In the rows, zero is written as 128.
Each named move below is a turn or a mirror, shown by a few rows before and after it. Which moves, in which order, take the first row of each later pair to the second? The first pair is answered.
move Z504:
[125 147 155 152 104 154 139 158 140 106 100 119 124 111 173 110 105  97
 128  95 123 116 123  96  91 129 118 117 143 106]  ->  [142 129 156 152 105 153 150 161 140  97 103 136 135 114 158 116 108 104
 129  93 116 123 130  99  77 147 108 119 141 113]
[143 201  73 110 138  89 111 152 102 148 141 115 146 163 155 137 139 124
 109 124 114 150 117 110 173 118 154  94 135  96]  ->  [179 164  77 105 141  85 135 165 105 133 151 150 174 166 122 156 149 142
 109 120  98 160 130 111 140 151 133  97 126 109]
[ 55  81 111  90 112 154 141 110 121 138 177 130 131 113  79 117 104 125
 126 130 152  84 171 146 109 163 115 155 143 122]  ->  [ 39 100 112  91 111 156 130 104 121 142 172 115 119 111  96 110 101 117
 127 133 160  78 164 146 124 147 123 155 147 115]
[187 157 179 166  92 111  80 150 100 112 105 106 129 161 172 114 165 134
 168 160  89 143 103 114 184 124 121 142 105 160]  ->  [206 136 180 165  94 111  92 157  98 104 109 122 144 165 151 123 168 143
 168 158  79 150 112 113 166 141 113 144  99 168]
move Z386:
[ 90 134 150 151 119 148 153 157 173 112 126 134 123 118 145 108 126 112
 103  93 159 127 145 128 100 118 111 134 138  92]  ->  [107 147 151 156 129 151 151 171 168 120 112 129 121 115 148 112 131 106
 103  94 157 137 128 125  96 124 117 123 141  98]
[103 139 146 129 116 138 122 104 126 113 140 143 146 138 119 132 133 114
  99 140 130 103 141 132 156 129 120 164 138 118]  ->  [142 171 145 140 141 142 122 145 113 131 109 130 141 135 130 143 143 101
 103 143 126 123 105 125 141 143 126 133 146 129]
[139 105 109  88 129 103 135  92 120 125 155 132 126 152 113 105  99 165
 135 119 136 119 152 141 176 114 108 177 112 121]  ->  [205 154 112 110 165 106 134 155  97 153 106 113 120 151 126 123 115 144
 140 125 128 152  99 128 154 131 120 128 121 137]
move Z476:
[133 132 112 105 143  93  95 102  99 125 140 118 127 124 146 119  88 100
 140 153 123 117 124 142 182 112 196 105 138 121]  ->  [149 128 128 116 119  86  92 103 112 104 140 131 130 125 156 113  82 111
 144 144 114 124 137 138 186 116 188 110 126 118]
[ 94 156 186 131 153 174 130 148 143 142 108 117 131 112 108 120 112  96
  82 155 133 111  88 128 144 135 116 140 114 147]  ->  [ 98 146 190 130 143 174 127 133 142 136 113 125 135 113 104 120 110 102
  85 160 124 104  93 130 157 133 116 149 108 149]
[137 105 166 142 138 145 130 119 146  97 138 163 153 114  94 152 132 143
 110 141  97  91 120 142 125 134 123 150 115 140]  ->  [150 119 173 158 128 141 138 141 158  85 125 164 151 118 114 147 129 142
 110 122  98 112 133 130 106 143 113 139 114 132]
[ 78 125  89 109 133 104 157  98 116 127 175 128 121 150 122 123 108 122
 116 130 150 118 175 126 113 120 121 130 132 132]  ->  [ 83 118  98 114 119 101 153  91 121 114 176 136 124 151 121 120 107 129
 118 130 143 117 182 128 121 121 118 135 125 129]

Each pair is two moves apart.
[149 138 171 134 128 165 110 144  97 147 127 120 140 103 139 127 142 111
 113 131 118 117  83 146 153 103 149 125 134 128]  ->  [174 113 181 132 115 161 120 145 101 129 134 146 158 105 123 133 140 124
 115 128 103 123  95 149 146 121 137 130 126 134]  Z476, Z504
[123 137 129 135  99 103 105 138 139 128 107 117 117 147 151 114 113 125
 127 131 116 155 136  90 141 133 130 113 116 121]  ->  [107 142 118 130 107 105 112 143 135 137 110 109 114 146 153 114 116 121
 123 129 128 155 137  89 127 131 131 112 124 119]  Z386, Z476
[ 71 119 108  62 170 129 130 120 128 151 148 133 112 139 101 127 130  89
 112 126 139 103 116 117  96 123 148 127 129 150]  ->  [ 94  96 126  65 160 124 112  94 122 139 154 146 123 139  83 130 128 101
 120 147 118  88 108 126 131 120 153 138 115 157]  Z386, Z476
[170 117 143 113 157 126 127 121 121 134 132 130 130 141 101 137 129 137
 170 154 137 128  87 154 142 156 143 107 147 159]  ->  [164 127 157 121 140 120 108 100 127 124 131 122 122 140 118 123 123 139
 172 154 134 118  88 154 174 140 149 115 141 147]  Z504, Z476
[ 84  83 111  86 127 101 161  88 150 113 149 144 134 128 124 155 122 149
 147 114 136 121 188 123 115 141 113 141 107  99]  ->  [141 126  97  90 191 116 150 136  99 168 105 115 125 122 110 187 144 123
 151 146 127 135 108 126 107 151 139  91 125 128]  Z386, Z476
[130 103  65 129 169 110 136 162 147 137 151 113 127  99  95 135 174 129
 139 114 135 143  99 160 142 181 115 126 148 142]  ->  [146  77  87 136 136 101 122 134 157 107 158 133 137 103  90 128 166 147
 145 121 116 133 113 164 170 182 110 144 127 139]  Z476, Z476
[141  70  82  64 126 102 130 105 132 117  89 126 141 123 132 142 141 142
 158 155 124 143 142 150 121 174 197 126  70 102]  ->  [126  94  95  77 111  98 108  93 140 109  82 109 122 126 161 124 132 135
 159 153 129 136 141 146 148 154 207 128  69  87]  Z504, Z476
[143 122 161 137 107 153 115 107 124 145 118 154 181 122  98 145  95 158
 165 178 148 132  89 136 132  96 127  99  90 155]  ->  [157 151 168 157 101 147 128 145 142 135  99 151 171 125 127 139  94 153
 164 154 155 162 100 120 102 107 117  83  93 145]  Z476, Z476
[162 138 166 136  84 117  83 107 114  98 113 153 139 132 139 127 115 137
 127 160  94 117  94 134 195 115 136 127 100 133]  ->  [186 154 170 155  81 111 106 149 132  85  97 158 139 138 159 126 116 136
 125 134 100 152 110 118 150 134 123 113 101 129]  Z476, Z504
[ 90 132  81 130  87 150 103 113 165 150 127  85 122 100 120 110 186 140
 118 160 103 106 158 130 143 118 142 142 160 137]  ->  [142 160  95 152  96 149 100 150 158 150  95  81 120 102 132 120 193 135
 125 161  89 132 127 119 136 136 145 110 157 145]  Z476, Z386
[102 141 128 116 142 103 119 144 128 141 124  76 144 126 112 114 132 120
 124 137 136 158 107 116 145 196 129 127 144 141]  ->  [ 84 119 134 110 118  99 118 116 141 120 145  90 152 125 107 105 124 133
 126 134 133 147 132 120 157 190 121 149 134 133]  Z386, Z476
[120 153 108 113 115 121 112 124 134 123 108  85 152 111 119 142 124 135
 117 132 106 146 104 152 146 113 155  83  81 125]  ->  [110 140 115 116  93 116 114 111 149 103 120  97 154 113 125 133 115 145
 116 123 104 141 129 150 150 109 147  99  74 117]  Z386, Z476
[128 147 147 150 108 119 113  76 150  96 115  98 101 118 148 112 109 120
 132 137  97 122 133 141 189  99 129 111 134 131]  ->  [148 172 142 158 126 120 118 108 146 109  96  87  96 120 159 119 113 110
 132 134  97 142 114 133 170 107 131  86 144 137]  Z386, Z476
[124 117 119 137 102 105  92  83 122 118 133 112 116 126 135 119 116 137
 144 150 116 116 129 136 190 119 140 130 100 125]  ->  [168 111 127 154  91  96 123 128 142  94 122 141 133 132 134 127 118 153
 142 122 108 158 154 122 135 157 111 118  93 129]  Z504, Z476
[135 104 110  71 145 101 108 113  94 164 133 114 147 151 120 149 121 129
 144 171 107  94  98 124 181  97 156 136 137 164]  ->  [187 120 156 119  82  77 111 139 143  99 110 141 153 160 164 128 107 148
 151 129  90 136 140  98 168 120 129 132 112 144]  Z476, Z476
[152 135 198 156 134 150 172 165 144 127 127 128 134 102 102 130 141 144
 111 126 123 156 109 142  92 155  89 142 167 100]  ->  [124 121 175 130 163 161 167 143 120 158 139 119 133  98  75 141 151 136
 108 151 130 129  89 156 105 142 107 148 176 111]  Z476, Z476
[ 47 119 155 133 100  76 191 120 165  59 134 138 129 114 128  98 139  90
  78 134 130  89 172 123 111 115 103 156 134  86]  ->  [ 51 123 149 130 110  77 203 145 166  66 130 139 129 116 128 102 142  87
  75 126 136 104 172 119  83 127  97 144 138  89]  Z476, Z504
[158  88 148 131  97 151 124 105 131 140 153 178 189 153 102 121  93 170
  95 113 145 144 127 163 117 123 124 142 101 121]  ->  [177 118 151 144 102 147 135 144 139 138 134 170 181 156 125 120  95 164
  93  95 149 174 124 151  88 133 117 121 103 120]  Z476, Z386
[ 73 179 141 106 171 111 127 162 101 146  95 104 127 105 119 147 135 118
 131 124 129 164 111  94 107 114 141  86 155 167]  ->  [ 84 126 136  87 179 112 135 141  89 146 118 133 150 105  67 168 140 134
 131 143 111 144 110 111 111 129 136 103 147 185]  Z504, Z476
[190 153 154 184 167 168 175 150 116 126 119 126 109 113 126 150 137 103
 105 109 124 121 107 125  99 131 124 148 164 139]  ->  [167 152 143 170 181 177 164 131 102 146 127 114 103 110 116 153 141  96
 104 126 129 102  92 136 116 116 136 153 171 141]  Z476, Z504
[ 87 163 158 108 152 169 135 105 120 128 126 103 128  98 161 137 126  84
 139 160 176 117  83 150 126 123 169 114 176 130]  ->  [ 82 125 174 106 115 160 127  63 136  98 149 127 136  99 150 128 116 104
 143 164 162  98 111 158 159 116 160 143 160 127]  Z386, Z476
[175  75 122 105 153 141 103 156  98 151 141 177 159 128  84 139 157 121
  84 155  97 116 112 138 144 153 110 129 113 146]  ->  [181  68 139 116 125 132 103 149 116 125 144 189 165 134  93 128 149 134
  87 144  90 119 134 132 148 155  99 136 100 137]  Z476, Z386
[ 98 132 110 137 120 120 142 128 148 138 150 122 122 129 129 121 117 137
 147 115 132 142 153 120 119 131 131 133 134 118]  ->  [114 147 108 138 135 125 143 147 136 153 136 114 120 124 130 132 125 130
 147 120 133 151 129 117 111 136 135 117 139 126]  Z476, Z386
[182 100 132 131 144 107 121 131 139 122 127 139 163 128 104 150 119 126
 138 152  83 117 106 136 134 161 131 115 107 162]  ->  [151  83 138 128 116 103 128 110 161  97 145 152 165 130 111 134 109 140
 133 136  89 112 146 137 135 155 122 136 100 146]  Z476, Z386
[135 161 183 179  74 126 130 151 185  90 107 126 120 142 181 100 116 124
 126  88 117 142 156  97 111 128 104 152 121 106]  ->  [141 151 146 152 130 139 173 199 162 126 111 130 130 139 143 131 136 117
 118  85 129 161 142  99  42 159  97 133 142 124]  Z476, Z504
[132  49 118 119  94 146 129  78 130 139 171 139 151 148  80 122 117 152
 122 150  76 112 126 137 140 138 110 170 107 137]  ->  [101 136 142 157  62 139 101  86 156 129 133  92 104 151 174  74  97 127
 124 124  98 125 126 115 169  96 125 155 113  99]  Z476, Z504
[158 146 125 127 135 102 105 147 120 160 121  74 117 147 143 153 141 149
 135 134 157 155 148 113  84 155 122 103 137 131]  ->  [113 115 125 112 106  98 107 103 140 139 154  91 125 149 138 140 128 162
 133 124 168 137 191 121  94 142 111 137 131 119]  Z386, Z476
[163 128 162 157 158 156 147 156 139 125 101 118 138 120 126 154 138 143
  99 109 125 141 109  93  98 111  81 142 132 115]  ->  [127 147 149 147 175 162 128 132 124 150 103  89 122 116 133 148 137 127
  98 127 137 115  89  99 128  83 102 145 144 112]  Z504, Z476
[117 110 117 117  96 100 120  90 111 135 126  87 122 127 116 101 110 145
 178 174 138 120 138 104 166 113 131 124 123 141]  ->  [151 125 124 130 102 102 117 113 102 140 104  83 121 126 124 109 117 141
 182 176 129 133 115  99 163 122 134 104 125 148]  Z386, Z476
[113  84 140 131 107 160 142  96 126 157 169 124 163  86 112 120 139  94
 115 133 126 124 118 124 136 159 118 162 137 117]  ->  [115  96 155 144  85 154 130  90 141 139 162 120 156  86 135 104 132  96
 118 129 121 128 127 118 151 154 117 164 132 107]  Z504, Z476
[185 155 149 189 131  89 158 106 140  96  95 184 124 111 148 114 115 155
 145 128 110 124 101 105  97 162 136 154 108  90]  ->  [144 178 102 159 197 111 170 125 107 157  94 148 111 103 134 128 131 129
 135 144 139 120  67 111  67 151 157 137 139 101]  Z476, Z476
[137 140 134 146 140 151 116 146 129 136 125 110  94 145 159 119 138 149
  74 121 163 138 143 127 118 142 141 121 164  88]  ->  [145 115 120 129 159 155 130 148 116 148 136 124 108 144 129 136 145 155
  75 131 159 135 139 134 103 157 137 122 169 102]  Z504, Z476
[188 161 131 154 129 142  93 132 136 139 100 113 106 111 136  97 116 144
 142 148  95 151  90 123 164 119 144 128 120 145]  ->  [156 148 136 158  90 132 105 119 172 105 120 128 108 116 154  75 101 156
 137 119 106 154 146 115 156 115 126 152 112 124]  Z386, Z476
[114  92 120 109 127 147 157 109 151 123 178 153 177 127  76 138 132 167
  98 117 130 133 138 156  95 122 112 153 135 124]  ->  [176 139 134 140 142 144 156 168 143 132 130 145 170 131  97 150 141 156
 102 111 121 172 103 141  71 143 112 112 140 133]  Z476, Z386
[119  88 111  96 125 133 146 107 128 143 149 153 143 132  94 137 121 148
 129 123 124 124 144 127 122 130 121 145 139 130]  ->  [173 123 125 122 132 131 146 152 124 144 111 150 140 133 114 147 128 139
 131 119 111 156 118 112 106 149 122 112 140 137]  Z476, Z386
[ 80  96 118 113 114 140 184 136 191 111 161 142 130 124 120 113 111 136
 107  87 163 128 201 127  69 134  86 158 143 108]  ->  [133 151 109 124 167 152 184 202 157 154 115 112 115 124 128 136 133 108
 109  95 165 159 140 117  40 147 101 104 162 126]  Z476, Z386
[153 178 136 157 157 167 124 186 136 140  92 139 135 115 122 135 133 109
 108 131 139 138  73 123  89 165 113 110 146 144]  ->  [ 66 107 115 113 140 170 118  95 138 135 159 153 147 112  82 122 122 127
 105 149 147  72 113 151 136 135 115 172 139 135]  Z476, Z386
[148  92 186 155 116 108 126 102 125 116 132 134 151 120 136 156 117 158
 130 153 111 115 136 149 163 123 123 163  95 117]  ->  [184 134 184 172 142 112 132 156 117 134  97 117 141 121 154 163 125 139
 130 146 115 148 109 134 134 137 125 126 109 122]  Z386, Z476
[ 31  97  81  82 153 152 164  98 135 161 172 111 147 127  96 136 120 124
 113 106 167  77 152 163 109 128 108 156 158 138]  ->  [ 36  87 109 100 112 140 137  60 149 128 176 120 146 128 112 120 105 135
 120 109 151  60 165 165 159 112 110 173 138 128]  Z476, Z504
[ 68 143 161 125 128 140 104 162 158 140 110 131 114  97 143 136 153 117
 148  97 141 181 137 104 124 112 139 128 128 108]  ->  [ 46 133 148 111 136 144 102 150 148 152 124 127 113  94 132 138 153 112
 145 106 146 167 136 113 128 104 143 135 131 113]  Z386, Z476
[ 74 126 112  67 173 183 140 127  99 217 159 115 113  78  86  99 132 123
 105 196 157  68  86 158 156 102 173 157 141 110]  ->  [156  45 156  85 118 160 157 116 129 146 175 195 161  89  42 112 125 174
 114 187 106  81 134 158 151 154 132 184  97 123]  Z504, Z476
[149  96 162 131 139 174 114 106 101 141 170 140 140 113  64 134 120 125
 112 164  86  71  74 150 168 110 113 146 137 158]  ->  [209 117 196 167 108 159 114 138 123 105 141 152 145 120  96 128 117 133
 119 142  70 109  84 134 161 129  99 130 122 152]  Z476, Z386
[143 122 115 113  95 112 119 119 152  92 123 173 142 107 112 141 135 123
 126 115  96 148 193 155 109 139 121 123  61 137]  ->  [158 159  97 115 136 121 126 164 132 131  95 145 130 104 117 156 148 102
 125 120 107 167 152 147  80 145 130  88  83 148]  Z386, Z476
[153 153 130 123  83 142  99  81  97 111 132 149 143 134 112 116 112 128
 126 119  87 123  96 143 187  94 138 139  91 102]  ->  [180 164 142 140  72 135 118 115 115  90 119 163 147 139 129 117 109 135
 126  93  83 156 114 132 151 116 118 127  88 100]  Z476, Z504
[103 101  65 108 153 143 172 131  80 206 179 120  95  97  97 122 150  82
  78 142 144 126 131 137 191 126 134 131 115 125]  ->  [143  55  94 120 114 129 170 110  95 165 191 162 117 101  78 123 143 111
  85 140 113 121 156 142 209 144 117 150  86 129]  Z504, Z476
[119 139  57  83 146  88 117 150 135 140 162 109 106 142 143 132 103 116
 173 100 184 202 159  89  94 108 114 122  93 102]  ->  [104  96  54  63 150  93  96  96 115 145 188 117 118 138 105 141 103 125
 177 135 170 154 147 113 143  94 126 149  86 115]  Z476, Z476
[160 175 165 174 120 132 113 153 143 125  87 114 110 124 168 115 128 112
 122 113 120 144 103 119 140 111 135 114 129 115]  ->  [ 73 128 139 135 107 135 119  88 151 123 146 120 118 120 143 102 117 120
 113 116 143  97 147 136 156  86 136 163 130 102]  Z476, Z386
[144 134 144 133 129 133 106 105 133 110 122 110 142 145 123 121 123 148
 144 129 113 109 130 137 154 110 130 150  99 128]  ->  [146 165 137 142 139 134 121 149 139 116 105  98 133 146 148 119 127 137
 139 110 127 137 130 122 117 117 125 130 110 123]  Z476, Z476
[168 109 109 125 112  84 148 131 147 146 109 142  92 151 121  97 171 148
 190 122 112 159 148 104 119 154 123  87  92 152]  ->  [136 144  92 119 128  94 139 134 135 171  98 106  68 149 142  88 172 124
 189 125 131 152 129 103 126 131 141  78 108 147]  Z476, Z504
[183 153 166 154 122 178 134 128 119 143 130 165 136 121  96 125 128 127
 115 117  77  83 106 152 116 136 129 168 161 147]  ->  [162 139 169 152 102 173 139 111 137 124 144 176 137 122  97 114 118 133
 114 109  82  77 133 152 119 132 121 184 153 137]  Z476, Z386
[187  80 118 105 163 129 141 143  91 140 132 167 164 133  55 157 151 145
 135 138 103 126 116 150 105 170 125 127 125 156]  ->  [208  89 138 126 137 120 146 157 111 113 122 176 164 137  76 151 144 150
 134 118  96 147 133 137  98 180 113 125 117 148]  Z476, Z476
[153 104 161 153 133 144 175 164 137 109 126 151 143 121  99 127 131 137
 118 104 135 147 124 130  63 182 100 128 139 120]  ->  [121  92 131 125 169 158 172 144 105 147 144 133 143 114  71 140 141 126
 113 131 146 119  98 147  74 169 117 134 153 130]  Z476, Z476
[123 127 154 166  99 129 158 149 163  91 117 149 127 112 139 133 133 126
 104  76 127 150 164 131  95 132 101 161 143 115]  ->  [ 87 132 126 145 125 136 169 152 154 117 127 133 117 109 131 137 140 116
  97  77 147 143 159 132  79 123 106 162 158 115]  Z476, Z386
[171 115 148 147 146 127 116 112 126 104 104 151 130 122 114 155 133 141
 141 154  76 133 124 133 155 146 119 131 124 157]  ->  [151 153 152 159 138 125  97 112 135 107  91 125 107 120 157 136 126 128
 142 146  88 133 121 126 176 123 133 125 128 140]  Z504, Z476
[118 181 173 162  91 124  97 106 162  29 110 121 128 116 209  76 143  99
 142  78 154 161 174  76 151  92 108 112 122  65]  ->  [142 171 128 139 157 138 159 185 145  68 106 135 148 116 167 118 169  91
 126  63 173 202 168  71  43 142  89  80 147  90]  Z504, Z476
[119  88 155 104 125 105 137 115 148 107 114 135 155 161 111 177 134 106
 108 140 106 103 105 133 107 147 123 116 101 143]  ->  [126 108 156 115 123 103 146 139 159 106 103 131 150 161 129 174 135 104
 107 122 109 121 113 122  85 153 118 106 104 143]  Z476, Z476
[ 92 108 185 145 195 179 145 127  81 168 145 116 162 105  83 146 133 103
 101 138 131  89  60 124 131 131 128 168 167 161]  ->  [ 96 101 215 160 155 170 120  89  96 139 148 121 159 108  97 129 119 112
 110 144 114  74  72 125 181 112 130 188 150 151]  Z476, Z504
[157 147 128 128 103 112 104 118 134 116 118 112 111 136 154 122 120 116
 158 127 113 127 116 121 174 128 150 109 107 137]  ->  [147 164 113 124 125 116 113 137 128 135 110  96 105 135 158 125 124 106
 155 123 124 135 107 116 152 128 154  98 120 134]  Z476, Z476
[178  59 112 110 178 139 112 145 114 161 105  93 166  96 111 135 128 123
 143 108 182 122 135 149 122 154 136  88 105 124]  ->  [158  66 120 112 162 137  83 107 111 158 110  78 154  95 124 119 118 122
 147 120 180  99 130 151 170 128 152  99  99 116]  Z504, Z476
[ 40 109  78  60 162 157 142 100 118 190 160  59 116 123  94 139 145 121
 106 151 176  79 129 134  78  91 155 122 172 128]  ->  [183 145 120 108 177 154 112 155  87 195  88  62 118 126  98 164 160 116
 125 179 125 114  47 126  95 123 167  61 157 161]  Z476, Z386
[177  91 116 129 126 109 137 136 127 117 134 158 155 139 104 153 130 147
 141 134 109 143 135 127 114 156 115 124 110 141]  ->  [150  87 114 124 113 108 144 127 139 108 146 160 156 141 107 143 125 150
 136 122 118 140 158 127 108 151 108 135 111 129]  Z476, Z386
[112 171 145 119 154 153 115 131 119 149 120 111  98 123 135 139 135 103
 115 131 122 114 114 122 126 112 142 127 141 134]  ->  [124 142 165 126 124 143 100  97 127 122 130 131 110 125 124 135 125 121
 123 143 101  98 127 130 161 110 138 145 119 138]  Z476, Z476
[124  86 154 139 131 128 129 124 136 125 140 151 140 115  92 135 136 148
 116 150 111 106 110 155 114 129 116 142 141 148]  ->  [142 113 166 160 122 124 141 158 154 111 121 152 137 120 118 127 134 148
 115 126 113 136 120 140  88 140 103 129 139 136]  Z476, Z476
[ 80 143 124 106 124 120 120  93 117 120 137 101 102 131 133 125 122 133
 150 120 146  99 140 121 134 110 132 132 137 127]  ->  [125 108 132 107 118 114 153 116 124 100 142 140 128 134 104 142 127 154
 149 105 131 122 161 118  95 149 106 128 125 136]  Z504, Z476
